In the rows, zero is written as 100.
First come named moves, each a turn or a mirror, each shown by rows before and after it. For each pair of rows after them, which moves, in which order, take the first row to the second? The first pair is done for you.
move k_249:
105	105	115	127	112	100	123	100	96 |-> 102	100	117	124	115	100	122	103	95
87	127	44	88	71	69	101	111	105 |-> 57	81	90	58	101	76	97	134	90
81	75	71	54	80	86	134	119	104 |-> 92	89	57	63	69	82	134	112	110
96	136	82	97	97	131	115	86	93 |-> 76	106	112	79	115	135	113	100	84
move k_855:
104	121	102	92	117	140	108	102	87 |-> 118	130	85	107	89	125	119	100	98
82	90	78	98	103	89	111	106	102 |-> 79	90	79	94	109	92	111	107	101
116	71	102	87	88	86	115	108	127 |-> 106	68	113	75	109	98	109	111	122
128	82	122	85	108	121	69	90	110 |-> 142	93	102	101	78	104	83	86	120
move k_109:
76	124	59	90	91	93	138	89	81 |-> 75	125	53	90	90	86	130	89	82
87	114	56	104	98	69	86	87	93 |-> 90	117	96	112	103	112	151	94	71
125	81	104	71	78	98	102	129	114 |-> 127	77	104	72	76	98	103	131	115
move k_428:
79	97	100	107	136	100	72	103	76 |-> 102	104	100	139	121	94	66	97	89
86	84	112	83	102	114	116	112	94 |-> 118	96	119	107	101	126	95	110	105
96	148	68	125	87	114	100	60	82 |-> 71	137	65	108	90	103	113	62	72
Pairs:
Between the rows of a pair lie 2 to 3 moves.
129	92	94	99	74	66	109	114	110 |-> 116	111	104	77	132	112	72	111	91 -> k_855 k_249 k_855
81	78	105	93	113	81	64	93	115 |-> 94	111	122	103	127	138	102	84	94 -> k_109 k_249 k_855
85	82	116	99	87	88	112	122	88 |-> 88	109	84	86	80	100	120	116	87 -> k_249 k_428 k_855
108	79	110	57	117	132	64	117	99 |-> 95	81	69	96	59	55	110	95	110 -> k_428 k_428 k_249
137	98	116	118	75	114	124	103	111 |-> 109	76	146	118	104	109	112	106	96 -> k_855 k_428 k_855
121	92	115	113	120	132	94	114	90 |-> 134	101	84	127	86	100	88	106	107 -> k_855 k_109
134	129	72	114	82	124	117	85	112 |-> 103	111	102	81	137	149	77	97	93 -> k_109 k_855
95	44	124	95	90	69	95	128	107 |-> 81	80	99	72	92	108	155	116	82 -> k_249 k_109 k_428
65	93	111	93	112	102	135	91	77 |-> 69	115	104	94	122	118	123	84	74 -> k_249 k_855
124	85	113	130	72	75	101	86	113 |-> 75	70	116	76	96	86	128	97	86 -> k_109 k_428
95	129	92	89	110	103	28	89	101 |-> 93	120	146	89	119	152	98	97	78 -> k_249 k_109
86	101	138	113	122	107	127	100	90 |-> 99	121	124	137	114	101	122	86	96 -> k_249 k_855 k_428
100	112	85	132	94	84	74	77	122 |-> 94	85	99	125	81	68	88	84	126 -> k_249 k_855
105	86	134	98	112	121	98	110	102 |-> 119	106	93	111	94	94	66	97	119 -> k_109 k_249
69	103	84	76	147	91	128	78	89 |-> 128	105	108	149	115	73	107	73	117 -> k_428 k_249 k_428
80	64	161	144	115	75	107	92	93 |-> 95	85	118	157	89	40	81	82	112 -> k_109 k_855 k_249
73	82	125	113	130	77	85	95	92 |-> 113	127	118	142	118	115	106	80	96 -> k_428 k_249 k_109
120	115	107	113	81	140	125	107	122 |-> 96	102	99	86	120	128	55	113	122 -> k_109 k_855
94	87	124	118	109	67	83	91	97 |-> 74	116	83	88	110	76	101	80	86 -> k_428 k_249 k_428
108	117	36	67	80	95	88	103	121 |-> 133	126	49	104	82	97	68	95	129 -> k_855 k_249 k_428
74	87	87	58	129	82	116	127	96 |-> 84	89	84	71	102	75	144	126	102 -> k_855 k_249 k_109
114	80	136	87	138	140	83	116	70 |-> 155	106	76	132	57	86	111	102	102 -> k_855 k_109
109	109	126	88	114	153	126	120	102 |-> 97	101	82	73	114	93	45	115	122 -> k_109 k_249
85	97	113	101	88	84	157	96	115 |-> 96	113	66	78	100	77	76	94	134 -> k_428 k_109 k_855
122	82	111	85	92	97	88	114	109 |-> 105	81	117	79	106	98	84	112	102 -> k_428 k_249 k_855
129	99	123	147	81	110	121	95	109 |-> 69	72	135	105	119	107	128	106	82 -> k_855 k_428 k_428
116	103	85	91	96	109	84	102	104 |-> 101	87	108	96	91	108	122	105	96 -> k_428 k_109 k_249
98	112	96	110	115	124	91	109	107 |-> 74	99	97	101	118	110	107	109	96 -> k_855 k_428 k_855
110	75	127	112	95	112	115	118	100 |-> 112	79	114	114	81	104	127	117	105 -> k_428 k_428 k_855
88	122	75	79	112	105	59	87	111 |-> 95	116	114	118	84	113	146	84	96 -> k_428 k_109 k_428
101	120	76	124	100	80	103	75	92 |-> 97	99	102	122	95	85	137	84	87 -> k_109 k_249 k_855
112	78	122	57	89	138	131	127	105 |-> 151	106	111	125	59	115	123	103	126 -> k_249 k_855 k_428
147	110	121	149	44	107	160	99	112 |-> 92	80	103	89	131	69	1	108	116 -> k_855 k_109
115	98	92	104	100	109	106	103	110 |-> 107	108	83	104	100	105	109	98	103 -> k_428 k_855 k_249
54	77	96	62	121	85	82	105	90 |-> 84	130	48	74	104	95	81	86	98 -> k_249 k_428
110	107	130	113	119	109	100	87	87 |-> 101	82	131	106	113	88	86	95	94 -> k_855 k_109 k_249
110	112	93	94	104	132	122	102	92 |-> 95	81	87	92	104	81	72	109	108 -> k_428 k_249 k_109
80	79	133	90	105	121	160	114	81 |-> 94	95	54	69	99	78	47	108	114 -> k_855 k_428 k_109
145	133	68	108	83	116	63	88	120 |-> 132	114	111	117	122	124	36	91	111 -> k_428 k_855 k_428
102	76	143	82	123	104	108	99	92 |-> 87	84	96	51	104	89	120	98	95 -> k_855 k_109 k_428
83	97	77	65	107	74	84	109	111 |-> 112	104	92	73	119	103	63	113	120 -> k_428 k_249
74	72	140	88	121	99	93	102	90 |-> 86	73	134	64	114	118	96	115	91 -> k_855 k_249 k_428
52	98	93	85	138	88	64	92	83 |-> 105	108	141	126	138	138	85	96	87 -> k_428 k_249 k_109
78	84	112	115	83	99	138	113	110 |-> 107	124	85	114	85	132	124	107	113 -> k_428 k_249
56	86	135	89	147	103	99	97	74 |-> 102	153	81	133	98	109	120	66	88 -> k_249 k_109
95	127	79	124	105	77	104	71	104 |-> 76	79	111	111	105	59	116	91	101 -> k_249 k_855 k_249
56	101	96	50	124	131	122	104	70 |-> 58	76	100	53	90	99	148	115	81 -> k_855 k_249
120	111	63	85	75	94	104	105	117 |-> 102	100	105	65	113	134	115	112	93 -> k_109 k_855
96	99	48	79	56	66	80	107	129 |-> 98	93	113	83	67	128	167	118	101 -> k_109 k_249
104	96	69	78	107	88	84	79	114 |-> 108	88	73	90	101	75	86	76	117 -> k_855 k_428 k_428
115	107	95	65	146	122	21	113	124 |-> 113	110	58	130	75	34	67	84	142 -> k_249 k_428
118	73	120	94	77	83	108	113	121 |-> 126	89	115	72	98	125	94	116	115 -> k_249 k_428 k_428
68	78	117	105	123	86	86	103	74 |-> 98	86	130	144	104	86	98	97	83 -> k_428 k_428 k_109
98	61	145	136	110	87	93	100	93 |-> 79	57	128	112	117	70	73	100	92 -> k_428 k_109
77	140	98	73	140	133	120	103	84 |-> 94	101	157	104	142	123	101	119	95 -> k_428 k_249
112	91	89	101	122	116	50	111	119 |-> 89	75	123	109	109	120	146	110	99 -> k_428 k_109 k_428
113	123	58	117	83	74	67	79	114 |-> 87	107	127	90	140	146	97	94	76 -> k_855 k_109
83	147	100	116	95	112	154	91	78 |-> 78	130	107	118	84	99	165	100	83 -> k_249 k_855
119	106	102	135	79	117	122	78	109 |-> 113	117	86	104	81	135	128	82	104 -> k_428 k_428 k_855
77	120	112	69	123	135	118	92	75 |-> 87	143	69	77	115	113	79	78	95 -> k_249 k_109 k_855
90	106	122	149	108	78	121	77	92 |-> 94	113	109	148	93	75	130	75	94 -> k_855 k_428 k_855
76	109	99	125	103	88	139	83	86 |-> 101	127	109	123	123	127	108	84	85 -> k_855 k_428 k_249
70	90	115	127	90	77	103	85	84 |-> 86	128	93	110	111	125	83	81	80 -> k_428 k_249 k_855
110	108	127	137	72	99	135	108	110 |-> 101	95	153	135	102	108	118	113	100 -> k_855 k_428
103	118	71	63	92	96	97	117	111 |-> 109	105	79	93	75	66	102	116	120 -> k_249 k_428 k_428
91	106	146	116	80	99	118	99	101 |-> 77	108	98	91	68	62	85	96	111 -> k_109 k_428 k_855
100	90	119	92	115	116	98	118	90 |-> 91	95	81	79	94	83	91	116	96 -> k_109 k_855 k_428
91	46	138	41	107	122	124	133	103 |-> 136	109	102	85	66	146	174	108	111 -> k_109 k_249 k_109
70	64	130	109	118	58	82	94	110 |-> 49	105	92	77	118	88	134	83	89 -> k_109 k_249 k_428
85	30	107	62	102	52	47	121	107 |-> 140	101	123	117	67	138	181	102	91 -> k_249 k_109
135	102	134	164	87	105	128	83	101 |-> 98	51	160	129	116	85	89	103	97 -> k_109 k_249 k_109
116	81	124	61	93	130	126	117	120 |-> 115	103	88	79	64	104	146	103	127 -> k_249 k_428
88	94	116	103	111	69	87	110	93 |-> 105	117	115	120	98	92	124	103	92 -> k_249 k_109
80	105	70	74	126	84	65	106	105 |-> 77	85	81	70	117	72	75	114	104 -> k_855 k_249
